In the data rows, the value 128 means zero.
Each row below has a hidden score, from 0 to 30, with 15 about the middle. What is it? The score is a weighted sum of the row's numbers plus the product of two more (or one squared), each taken from its middle value.
[120 126 146 135 139 120 109 135 140 122 134 136  87 154 117 153 160 133
 121 124 145 144 113 128] -> 14
[127 152 126  88 118 139 175 154  66 134  79 101 174  98 140  88  59  89
 134 129 120 131 167  72] -> 15
[123 125 143 134 137 126 119 133 148 123 134 129  89 157 114 143 153 124
 123 132 137 143 112 134] -> 13
[127 134 137 113 130 124 133  88 109 130 159 132 124 139 131 153 139 142
 130 128 146 135 120 121] -> 14
[129 145 111 109 125 132 172 137  88 147  98 116 152 111 123 110  95 147
 139 120  95 128 142 109] -> 13
[147  65  67 213 138 125  80 117 150  60 130 159 115  93 151 103 184  91
 105 170 115 119  69 120] -> 19
[107 158 175 124 139 130 108 160 165 128 118 125  71 191 111 136 157 116
 115 112 147 150 124 156] -> 14
[131 122 112 132 141 121 167 118 144 158 143 130 135 137 128 132 145 162
 145 112 110 106 103 161] -> 13
[114 149 162 126 141 132 121 146 160 117 140 130 111 170 117 114 141 111
 125 124 132 128 126 153] -> 11
[128 130 141 116 134 117 134  94 106 131 169 128 129 145 119 148 141 147
 137 129 145 134 120 116] -> 14
[134 148 138 105 109 131 129 110 110 141 109 119 143 120 136 124 100 128
 141 126 129 135 176 120] -> 15
[120 114 114 144 128 135  39 136 155 167 186 130 136 138 114 127 155 206
  92 118 135 132  52 181] -> 11
[155  60  54 193 138 126 127  96 151  74 134 154 144  67 154 121 151  75
 134 173 116 101 108 133] -> 16
[136 138 106 110 118 139 155 133  86 143 107 112 144 108 133 126  92 133
 135 122 115 138 160 104] -> 20
[128 142 110 108 132 134 164 138  89 144  99 113 144 110 129 111  94 133
 134 117 113 123 152 108] -> 16
[144  59  50 200 128 117  66  98 121 101 151 148 152  85 136 169 164 130
 109 153 129 135  49 119] -> 15
[123 129 145 131 132 120 115 125 128 129 150 125 103 154 111 156 148 136
 121 118 149 143 117 124] -> 15
[124 126 114 138 137 126 124 111 134 151 155 135 123 126 128 145 145 131
 123 121 134 137  91 149] -> 12
[131 135 107 110 126 131 152 131  87 145 103 110 144 108 137 115  93 128
 137 115 117 136 160 107] -> 17
[110 149 160 128 136 131 115 137 151 124 135 126 114 168 123 129 138 121
 133 118 140 122 124 148] -> 13
[129 118 137 128 130 122 117 110 131 122 147 135 113 148 121 163 144 134
 126 130 145 144 123 126] -> 16
[130 135 112 109 130 131 160 127  87 141 102 109 147 113 132 113  94 140
 133 121 102 127 151 103] -> 13
[123 140 123 107 128 132 177 130  94 140 103 121 167 120 124 106  93 139
 136 121 111 125 140 102] -> 14
[124 141 141 125 129 127 118 135 139 133 145 132 105 158 124 149 142 138
 123 117 140 139 121 134] -> 15
[119 127 153 140 141 113 105 128 131 105 124 132  58 175 120 155 174 132
 110 137 150 145 117 106] -> 12
[133 135 139  81 115 135 129 157  81 144  51 108 140 110 144  76  64  68
 134 117 121 157 202  62] -> 14
[125 146 136 103 121 141 138 115 104 140 111 121 150 114 131 133  98 125
 145 118 123 133 182 115] -> 19
[125 137 109 108 123 140 161 136  85 144 102 111 151 118 133 112  95 140
 130 124 101 128 147 108] -> 19
[117 148 154 125 138 131 124 124 150 110 144 126 112 157 114 127 144 112
 125 133 140 125 120 143] -> 14
[126 144 143 101 107 124 119  98 129 137 123 121 101 135 135 110 108 146
 146 159 153 148 171 123] -> 14
[117 147 169 120 134 118 115 146 146 119 136 122  90 179 113 145 145 126
 122 116 138 143 130 133] -> 12
[144 110 138 140 116 111 119  99 128 103 125 137 114 128 124 168 157 134
 120 128 151 122 127 113] -> 22
[145  96 139 151 120 118 107 106 130  84 103 140  71 147 126 150 177 132
 115 141 166 132 118  89] -> 19
[133 113 137 133 134 111 115 102 119 117 137 132 107 145 128 176 158 139
 114 132 159 142 121 109] -> 17
[130 155 129  87 117 138 162 165  70 144  73 109 163 108 142  86  57  83
 135 128 113 143 178  73] -> 13
[130 118 136 142 141 125 117 128 146 113 142 141 102 146 126 137 150 118
 120 134 135 139 107 130] -> 11
[125 135 109 108 128 130 164 138  91 143  97 108 146 114 133 113  92 132
 134 115 108 135 151 108] -> 16
[132 119 116 135 134 113 159 106 131 147 142 136 132 125 127 152 143 149
 135 121 115 121 105 147] -> 14
[115 146 126 107 116 133 203 138  97 158  96 112 153 115 119  84  99 157
 144 120 102 115 128 114] -> 17
[113 159 177 119 127 145 117 147 146 104 131 124 111 180 114 112 139 103
 137 122 143 115 132 149] -> 15
[133 124 112 139 138 125 153 101 128 142 140 120 134 123 124 168 143 146
 134 124 118 125 113 142] -> 14
[124 136 110 107 128 141 170 133  89 143 104 113 152 121 133 109  94 137
 137 120  99 128 142 105] -> 17
[124 148 161 124 133 131 120 133 147 125 141 131 120 167 124 132 138 132
 129 123 145 135 119 140] -> 13
[126 134 144 124 131 113 123 119 135 134 150 125 102 147 122 147 142 137
 125 116 149 139 121 126] -> 14
[126 129 114 133 137 120 151 111 131 151 138 125 129 130 114 150 147 148
 139 123 118 124 108 151] -> 16
[142 102 134 139 125 115 113  92 117 108 127 145 104 122 126 176 169 137
 123 137 165 128 123  94] -> 23
[124 141 126 112 122 133 138 123 115 144 123 119 121 119 137 115 101 139
 140 140 123 145 156 121] -> 12
[115 136 147 116 136 117 140  94 110 121 154 121 114 147 120 136 135 134
 138 133 137 125 128 122] -> 14
[113 136 137 127 130 133  55 168 184 182 186 131 107 150 114 108 150 200
  87 110 129 130  88 203] -> 13
[137 125 117 140 136 112 156 102 134 143 156 125 145 133 122 168 145 141
 135 122 133 112 104 148] -> 15
[122 146 112 108 121 130 185 137  88 147 106 110 157 121 126  99  97 139
 137 119 101 122 138 108] -> 13
[135 120 128 121 130 119 143  78 113 121 153 130 125 116 131 152 148 141
 132 134 142 127 126 106] -> 19
[137 127 118 136 138 122 147 110 130 153 151 124 128 132 118 153 143 151
 136 123 123 130 107 147] -> 13
[116 122 122 143 126 126  34 174 173 141 163 144  89 143 111  76 167 188
  81 106 117 131  65 175] -> 15
[121 140 165 128 133 122 114 159 160 125 133 125  84 177 116 140 147 126
 112 115 134 137 129 147] -> 15
[120 139 153 120 137 129  88 154 165 159 174 127 109 164 110 127 149 165
 113 108 136 138 101 183] -> 12
[115 148 165 121 148 137  60 179 185 176 169 129  97 178 101 121 162 179
  93 102 134 138  85 214] -> 14
[123 125 157 127 141 120 108 133 145 104 128 126  80 174 108 145 153 135
 114 125 144 131 129 121] -> 16
[115 142 133 132 130 142  34 171 174 172 176 131  89 147 106  86 165 212
  67  98 128 129  59 204] -> 9
[115 130 170 125 134 124 109 144 151 101 128 125  82 170 118 133 150 127
 123 126 146 133 132 124] -> 14
[123 131 136 127 136 105 113 109 117 137 151 129  99 146 120 180 153 146
 120 131 161 156 116 118] -> 15
[132 131 117 140 132 123 136 107 130 144 154 126 142 122 126 172 140 129
 131 127 135 126 101 151] -> 15
[130 136 118 107 130 128 162 136  87 144 106 115 157 110 130 117  94 130
 137 118 115 128 150 102] -> 15
[132 117 114 136 133 116 155 108 129 141 152 126 139 130 118 159 144 153
 138 123 120 119 110 147] -> 15
[122 129 146 148 141 140 102 160 197 132 154 147 111 135 116  81 159 131
 105 126 111 111  95 216] -> 14
[130 145 139 106 106 132 133 121 113 137 120 121 139 122 138 123 100 136
 144 138 129 140 173 119] -> 16
[125 135 114 111 127 127 149 124  94 148 109 116 138 111 132 122  97 135
 132 125 119 131 161 117] -> 18
[125 151 130  82 122 138 138 155  76 147  55 110 141 115 144  79  61  74
 133 118 123 153 198  66] -> 14
[133 142 109 109 127 136 152 132  89 145 108 117 148 117 127 128  92 128
 139 112 111 132 166 107] -> 20
[131 132 112 110 122 138 154 132  85 146 109 115 144 111 128 122  92 128
 138 125 115 128 161 109] -> 21
[111 140 150 108 123 131 133  87  97 129 173 119 116 142 125 145 130 148
 139 125 152 135 126 120] -> 14
[129 123 118 132 130 120 162 116 131 143 148 126 150 127 130 136 138 149
 140 120 117 117 109 137] -> 13
[131 138 129  82 111 135 132 162  76 145  54 116 150 110 153  77  62  69
 140 118 113 145 195  62] -> 14
[122 143 103 108 133 140 160 134  84 146  98 114 147 117 130 118  94 141
 145 112  95 123 147 111] -> 17
[129 155 129  86 112 128 156 158  72 146  62 109 148 113 146  79  60  74
 127 131 114 137 184  71] -> 13
[114 148 125 109 119 136 189 133  89 145 100 116 162 120 121 105  94 143
 143 117 113 112 131 103] -> 16
[129 140 115 107 121 136 183 132  91 145  99 110 160 111 132 100  95 146
 137 113 102 117 136 106] -> 13
[128 130 114 132 137 130 153 120 138 160 143 131 112 129 122 145 149 152
 139 113 122 116 105 159] -> 15
[136 122 117 135 131 121 143 108 132 139 156 124 148 122 123 161 137 139
 130 129 132 129 110 144] -> 15
[132 110 135 122 128 118 143  88 115 117 148 135 122 116 128 140 145 136
 139 135 147 127 127 113] -> 21
[137 147 161  93 106 144 126 104 117 128 112 120 162 106 128 131 103 128
 156 128 130 136 204 114] -> 20
[119 145 120 109 129 137 181 133  93 145 105 118 149 116 131 103  96 143
 143 121 102 124 137 108] -> 12
[131 122 140 141 137 125 150 121 162  70 137 146 112 141 133  80 146  87
 130 156 135 100 123 132] -> 18
[141  79  85 167 147 118 118  95 144 102 162 149 141  83 150 134 148 102
 127 167 123 110 100 138] -> 13
[125 121 120 140 124 122 128 106 128 142 156 134 140 125 126 171 140 139
 138 122 140 126 106 149] -> 17
[129 128 139 140 136 114 115 122 129 118 139 136  97 147 115 154 158 129
 121 137 141 140 111 120] -> 18
[121 151 130  86 113 129 165 164  70 140  74 108 159 104 147  78  58  86
 129 132 121 140 177  73] -> 14
[136 120 116 145 136 122 142 117 159  95 137 136 131 124 136 104 138 103
 131 153 134 113 116 136] -> 14
[147  59  36 215 126 112  57 100 123  82 145 147 145  74 142 137 168 128
  89 169 129 128  42 114] -> 20
[125 127 118 138 139 123 144 109 135 158 145 129 118 127 122 136 147 145
 132 119 131 124  99 152] -> 14
[129 126 126 131 145 124 108 113 150 142 174 130 133 127 127 139 146 146
 123 123 132 135 100 161] -> 10
[124 126 120 136 134 130 141 110 128 148 148 133 128 125 126 152 138 148
 132 129 133 121 106 141] -> 15
[137 118 127 144 132 119 113 111 119 119 144 133 100 134 117 163 157 136
 120 136 150 146 114 114] -> 17
[130 127 134 131 130 124 128 124 157 115 150 128 124 139 129 129 139 121
 125 136 127 125 115 142] -> 12
[129 119 133 138 141 120 133 115 159 107 151 139 124 133 131 111 139 112
 132 137 122 122 115 140] -> 12
[124 150 132  86 113 141 152 162  73 145  69 105 157 114 146  76  60  74
 139 119 118 145 184  73] -> 14
[120 143 133 107 108 123 127 116 118 143 126 118 122 119 138 112 101 142
 144 144 144 146 166 118] -> 14
[125 149 131  84 120 131 153 167  72 148  65 112 151 106 151  87  58  73
 131 120 126 139 187  67] -> 16
[128 124 125 136 122 121 131  95 128 140 154 123 148 124 129 156 134 133
 131 123 134 126 110 148] -> 15
[112 141 184 119 141 126 100 176 178 101 115 124  60 201 113 130 145 114
 116 122 136 129 144 138] -> 20
[127 128 112 133 126 131 151 104 130 147 140 132 127 126 120 141 138 154
 133 120 122 128 112 142] -> 15
[125 152 127  89 118 127 167 167  70 136  77 109 160  99 139  84  59  81
 129 124 114 130 173  76] -> 16
[126 145 150 130 127 142 121 138 153 136 135 134 119 154 126 126 137 130
 132 127 144 131 119 146] -> 15
[110 143 172 131 146 140 111 174 188 110 115 130  97 177 114  93 147 100
 119 133 126 114 131 166] -> 13
[134 137 112 110 122 128 158 131  86 141 106 111 154 109 127 115  92 124
 137 120 115 133 154 101] -> 15
[119 139 112 105 120 139 180 131  89 148 103 117 154 112 126 102  98 153
 147 112  96 117 131 111] -> 14
[124 152 129  84 120 137 149 163  73 147  64 110 156 110 151  81  59  74
 135 131 115 151 186  70] -> 12
[124 133 124 128 126 137  43 169 174 185 191 130 109 155 110 106 151 222
  83  98 130 130  73 198] -> 16
[136 123 124 140 132 120 138 107 129 144 161 121 147 117 119 167 139 140
 133 124 124 123 111 151] -> 16
[115 135 157 132 140 130  66 167 175 133 148 139  79 170 107 126 164 162
  95 120 136 145  99 173] -> 12
[135 105 143 145 126 119 108 113 135  90 110 139  79 153 125 151 169 128
 119 135 152 130 125 101] -> 17
[140 129 157 131 111 127 126  95 147 122 162 133 192 104 126 212 139 122
 136 104 133 120 125 157] -> 25
[132 130 113 130 140 125 158 117 142 155 145 129 127 136 123 138 145 152
 145 112 111 120 100 153] -> 12
[130 138 110 109 119 131 162 134  86 145 106 115 150 115 136 121  93 136
 134 115 111 133 149 106] -> 17
[113 141 167 116 148 133  82 165 171 141 162 133 102 175 106 118 143 155
 102 111 131 131 121 175] -> 18
[120 141 135 109 117 126 136 108 120 144 117 120 119 122 126 110 103 141
 145 135 137 139 161 119] -> 14
[113 135 149 123 128 115 120 122 125 140 158 129 109 160 107 157 147 149
 123 115 148 145 117 125] -> 15
[124 140 120 115 129 121 141 115 120 145 137 120 111 131 128  96 106 150
 138 150 131 137 127 130] -> 10
[125 119 121 139 128 123 139 111 128 147 154 134 136 129 121 160 141 134
 135 127 126 129 100 145] -> 15
[134 116 113 139 130 122 151 102 123 138 153 124 144 120 120 175 137 140
 140 118 119 125 115 142] -> 16
